One turn moves each row of this set onto another row. After a few examples, where does it send each row asked below?
Riva: [ 15.0   1.1 -14.0  -4.7   7.6  -9.1   0.0 -26.9   0.2  -3.3  -2.1  10.5
  -8.8   1.8   3.0  -9.7  -8.6   3.0   6.9  10.1  -9.8  11.0]
miz: [  5.1  -1.2  -6.4   7.2  17.1   1.6 -12.6 -29.0  -0.3  -4.1   6.6  15.9
  -8.2  -2.2   9.8 -29.2  12.2 -17.7 -12.7   7.6  -0.2  18.9]
paf: [  4.4 -16.0  -0.2  -8.2   7.3 -12.2  -2.1 -15.7   8.8  -4.7   7.9   7.8
  -0.9   8.3   1.9  -5.3   0.7  -5.9  -6.7  28.6  -9.5  16.8]
nosu: [  2.8 -10.7   2.6  -4.2   6.1 -11.0  -2.2  -6.7 -12.9   3.3  14.2   4.8
 -12.4   4.9   3.3 -16.1   1.6  -1.9  -2.6  20.6 -10.4  29.7]
buf: [  2.9  -6.9 -14.3   0.8  11.8   4.2 -17.1 -20.5 -10.6 -27.1  12.8  14.5
  -4.5  -0.7  10.7 -10.6   7.1  -0.2  -0.8  17.6   1.2   5.1]
viso: [  7.7  -7.0  -8.8   6.8  16.0  -1.1 -13.1 -31.4  -5.0  -8.9  12.2   8.7
  -7.0  -3.3   7.1 -30.6  13.9  -0.8  -9.1  11.2  -7.3   9.9]
dedom: [ -0.6  -2.4 -16.5   1.2   2.2   4.5 -13.9 -14.4  -3.2 -28.0  13.1  12.9
  -3.1   2.7   8.5 -10.2   5.0   1.5   1.6  24.5  -4.6   3.6]
Dig: [ -1.4   0.3   2.2   5.8  15.3  -3.7 -17.0 -28.4  -3.1  -4.7  11.9  10.1
 -11.3  -7.6   4.6 -31.7   4.3  -3.7 -13.7  11.9  -3.7  19.7]
narel: [  2.8   1.4 -19.8  -4.5   9.8   1.0   9.4 -15.6   2.0  -1.9   7.3  18.3
 -13.0   3.5   8.9 -29.9   6.8 -12.4 -10.1  19.0  -9.3  29.3]
Dubi: [  0.8 -10.5  -3.9  11.2  15.3   1.4  -7.1 -22.1   3.0  -7.2   9.8  10.1
 -12.3  -4.2   7.1 -32.3  13.7  -9.4 -13.5  20.7  -8.8  19.0]
daril: [ -8.6 -13.2   3.9   3.9   9.8   0.6 -17.3 -11.9 -15.6 -10.8  12.0  18.8
  -9.1  -4.0   8.1 -10.3  -6.0  -1.2  -3.6   9.2  -2.1  20.6]
fik: [  3.4  11.4 -22.4  -9.4  12.0  -2.1  -4.6 -24.4  -0.7 -14.4   8.7  16.7
  -6.3   7.9   8.0 -20.9  14.0 -11.7  -4.7  12.2   0.0   7.0]
kag: [  3.7 -11.6  -0.5  -9.2   3.7 -13.2   1.2  -6.0  -2.8   0.1  11.1   7.6
  -3.0  11.6   3.0  -7.3   0.3  -0.8  -3.5  27.4  -8.9  23.6]
mun: [  5.3  13.6 -21.5 -15.0   5.4  -6.6  -2.0 -28.2  -1.3 -12.0  11.0  19.3
  -6.7   6.2   5.1 -19.7   5.5  -8.2   1.3  10.4  -4.1  11.8]
dube: [ 13.7   2.4 -15.3  -1.4   2.1   1.1   6.4 -11.9   0.3  -7.3   7.1  21.8
  -6.1   7.1  12.0  -3.1   4.8 -12.1  -1.7  14.5 -11.0  36.0]
vog: [ 17.7   2.4  -8.8   4.5   7.2   1.8  -3.9 -12.9   3.1  -9.4   8.9  14.4
  -2.9   7.4   7.0  -1.0   6.6 -15.2  -1.6   8.6 -11.7  35.1]
boli: [ -0.8  -5.3   3.0  -3.7   6.5  -5.4  -2.2  -8.3 -12.1   2.7  11.7   9.5
 -16.8  -1.6   7.3 -24.0   1.5   0.5 -11.2  17.5 -11.8  32.7]
peler: [ -5.5  -7.6   3.4   0.7   7.5   0.3 -17.0 -13.2 -10.3 -11.4  12.4  22.1
  -9.9  -3.8   6.5  -1.4  -8.0  -8.6  -1.3  16.3   5.7  21.2]
Vebi: [  3.2  -1.8 -10.6  -4.0  -8.6   6.9  -8.8  -8.8   0.2 -25.2   7.8  18.8
  -4.4   2.5   0.9  -6.4   2.8   1.5   2.5  21.6 -10.9   8.4]
vifug: [  9.9   7.8  -1.6  -2.3   9.8   1.3 -14.3 -11.1  11.2  -6.4  17.5  16.8
  -9.1  -1.0   4.0  -9.0 -14.1  -2.1   2.5  18.2   4.9  21.1]
Pib: [  8.6   9.5 -20.1 -11.7   3.4 -10.8   0.9 -24.0  -2.8  -9.5   2.3  14.2
  -5.7   6.9   2.6 -10.2  -4.5  -0.9   9.1  10.8  -6.2  12.6]
vam: [  2.8   0.1   0.4  -6.1   5.5  -0.7 -12.7  -7.7   0.5 -10.0  16.3  21.6
  -9.7  -0.5   5.0  -3.3 -14.4  -5.1   5.4  18.4   7.4  23.4]
Soton: [ -1.4  -9.0  -3.9  12.5  11.5   5.6 -17.0 -26.0  -0.1 -12.8   8.1  19.3
  -7.4  -7.7  13.5 -28.4   6.9  -6.2 -11.3   8.2  -8.8  16.8]
mupus: [  7.8  -0.8 -18.3  -1.1   2.0   4.3  10.5 -12.1  -0.6   1.1   4.4  22.2
 -10.6   4.7  14.2 -18.4   5.8 -11.6  -6.7  17.2 -12.8  31.0]
futu: [  6.4  -5.1  -4.9  -6.2  -9.7   6.3 -10.8 -12.0   7.8 -21.5   6.1  19.3
  -2.1   1.3  -3.5 -13.0   2.2  -4.0  -1.0  15.0 -18.8  13.8]

Dig turns into Soton
dube turns into kag
narel turns into boli
Where do these go?
mupus turns into nosu
vog turns into paf

One turn moves each row of this set onto another row. After a few examples, where does it send each row asked below?
tenif: [-4.3 -3.5 -2.1  4.0 14.5 -1.2  9.5 -1.8 -4.0 -8.4 -5.7 23.2  9.1  9.2
 -2.4  7.1  2.5 -2.9  3.8  5.0 -5.9  2.8 -3.1  2.3  2.6  1.7  1.2]
nibe: [  2.8   3.9 -22.6   1.0  -1.0   5.3  -0.8  -0.5  -1.4  -0.9  -4.1 -18.6
  -1.6  -4.7  -0.6   6.2   1.6   3.7 -13.0   6.9  -2.6  -9.1   1.8   1.5
   2.5  -3.3  -0.5]
Loroz: [ -0.9  -1.1   3.1   2.1  15.0   7.7   5.6  -4.0   0.4  -7.6  -4.3  23.3
   5.8   6.5  -0.4   6.8   0.2  -5.9  -1.3   3.2 -10.6   1.3   1.6   0.5
   7.8   3.1  -3.7]
mibi: [  3.9  10.4 -17.6  -1.2   5.2  -4.2  -3.7   0.2   4.3   2.5 -10.3 -19.8
  -0.3   4.4  -2.8  -3.0  -2.1  -2.4 -13.0   6.7  -4.8  -2.3  -3.5   2.4
  -3.8  -2.8  -2.7]
fak: [  2.6  -6.0  -1.8  -4.1  12.2   5.3   6.3  -4.0   2.3   4.4   8.3   9.2
  -7.1   0.1   2.4   5.5  -1.2  -5.2   4.0  15.3 -18.1  -7.0 -18.6  -3.2
  -0.2   3.0   8.8]
Ruf: [  4.6  -2.2  -7.6  -1.7   8.6  -2.8   8.0   4.2  -4.1   2.0   2.6  12.7
  -2.1  -5.4  -1.9   0.1   5.0  -1.1   6.6  22.8  -2.2  -7.4 -21.0   1.7
  -0.2   5.9   8.1]
Rul: [  8.8   8.8  10.7   3.5 -10.5  -3.4   1.1   3.6  -4.9  14.4   6.9  -1.6
 -12.0  -2.9   5.6  -4.6  -2.2  -4.3  -5.5 -10.3   7.8  -2.0  -6.6  -0.3
   6.4   0.2  -5.6]
tum: [  1.2   3.0   5.2  -8.2   2.3  -2.6   4.9   1.6  -0.4 -10.2  -0.7 -22.4
   3.5  -5.6  -0.6  -0.2   2.1  -3.0 -12.1  18.1  -0.4  -2.8   0.4   3.5
  -1.5   1.6   2.5]
vos: [  3.1   5.9   4.1 -19.1   0.6  -1.1  -1.8   3.1   1.2  -7.3   0.0   3.3
   6.1  -1.1  -6.4  -6.3   4.1  -2.4  11.0  -2.8  -6.3   8.5  15.5   1.8
  -2.1   2.6  -2.3]
Pogal: [  2.7  -2.1  -7.8  10.8   3.3  -4.9  -3.0  -0.8   1.8   9.8   4.3   7.4
  -1.9  -8.0   4.5  -1.8   4.1  -4.5   2.7 -19.4   9.9   2.8 -15.0   1.6
   3.1   1.0  -7.0]
pesap: [ -1.2   1.8   0.9 -14.3  -3.2   1.4   0.0   1.0  -7.3 -11.6  -0.5   1.1
   9.0  -5.3  -4.5  -2.9   7.8   0.1  14.6   0.0  -2.3   6.8  13.9   3.2
  -2.1   2.4   2.6]
pul: [  0.6  -3.9  -5.8  10.6   6.4  -5.6  -3.4  -6.4  -1.7   5.3   2.9   2.9
  -4.5  -6.9   2.3   1.0   3.4  -5.7   2.5 -20.3   5.7   5.3 -18.2  -0.2
   3.5   0.3  -5.0]
memop: [ -0.6   0.0  11.4   7.4  -8.5  -2.7   5.9  -4.6  -7.2  11.8   8.1  -8.6
 -13.6  -1.9   4.9   4.9  -3.4  -3.4  -1.2 -13.4  -3.4   1.2  -9.0  -1.2
  -0.6  -1.4   1.0]
bika: [  3.0   3.5   4.7   7.0  -9.4 -15.0   8.9   4.3 -11.2  10.1   4.7  -4.4
 -11.8  -4.8  -3.1   1.5   1.9   1.7   0.9  -8.2   9.9   1.7 -11.8   1.8
  -0.9   0.6  -0.1]
kor: [  1.2   0.6   1.0 -20.0  -0.6   1.4  -0.5  -0.8  -3.7  -9.5   6.0   2.6
   6.4   2.0  -1.7  -0.2   4.1  -0.5  13.3  -5.5  -7.9   5.9  14.8  -1.8
   0.7  -2.5   4.2]
fikap: [  3.9  -3.6  -2.9 -12.5  -3.1   0.9   9.6   6.5   3.3  -3.9  13.1 -13.8
   2.9  -3.0   5.5   8.4   2.0   3.7 -11.2  12.2   0.0 -10.5   8.2  -0.4
   1.8  -4.7   5.8]
Gobe: [ 10.0   3.8   0.2  -5.0   9.3   6.8   1.1   4.5   7.1   8.6   3.7  15.1
  -4.0  -3.9   3.6  -5.9   0.0  -7.7  -0.5  20.3  -7.9  -8.7 -15.2   0.5
   3.7   7.6  -0.6]
foti: [ 0.7  1.1 -1.7  2.9 11.5  3.2  7.3  3.8  0.4 -5.3 -5.1 28.5  9.4  4.6
 -1.0  3.3  3.1 -2.7  0.4  6.6 -1.0 -0.3  2.3  3.4  6.8  3.9 -5.0]
neder: [  4.7   4.6 -24.7  -4.3   0.7  -2.1   0.3   3.7   6.7   7.9   0.9 -13.5
   0.5   7.8   3.4   3.5  -2.2   2.6 -11.1   2.0  -4.4  -8.3   2.1  -0.6
  -2.5  -8.9   1.7]
reluf: [  3.1  -3.1  -4.8  10.0   4.9   0.5  -4.5  -4.7   2.6   7.9   5.4   5.3
  -6.4 -10.5   3.3   1.8   2.6  -5.7  -0.3 -21.2   4.2   2.8 -13.2  -0.4
   6.3   2.0  -9.0]
Vem: [  3.9   3.5   1.4 -14.7   2.9 -11.9   7.1   9.0  11.1   1.7   6.1 -14.8
   6.1   8.0   3.3  -2.9  -1.8  -3.2 -10.1  11.8  -2.4  -2.4   2.1   1.8
  -7.9  -4.5   4.2]

neder turns into mibi
Pogal turns into pul
memop turns into Rul
Where do these go?
fikap turns into Vem
Loroz turns into foti
Ruf turns into fak
kor turns into vos

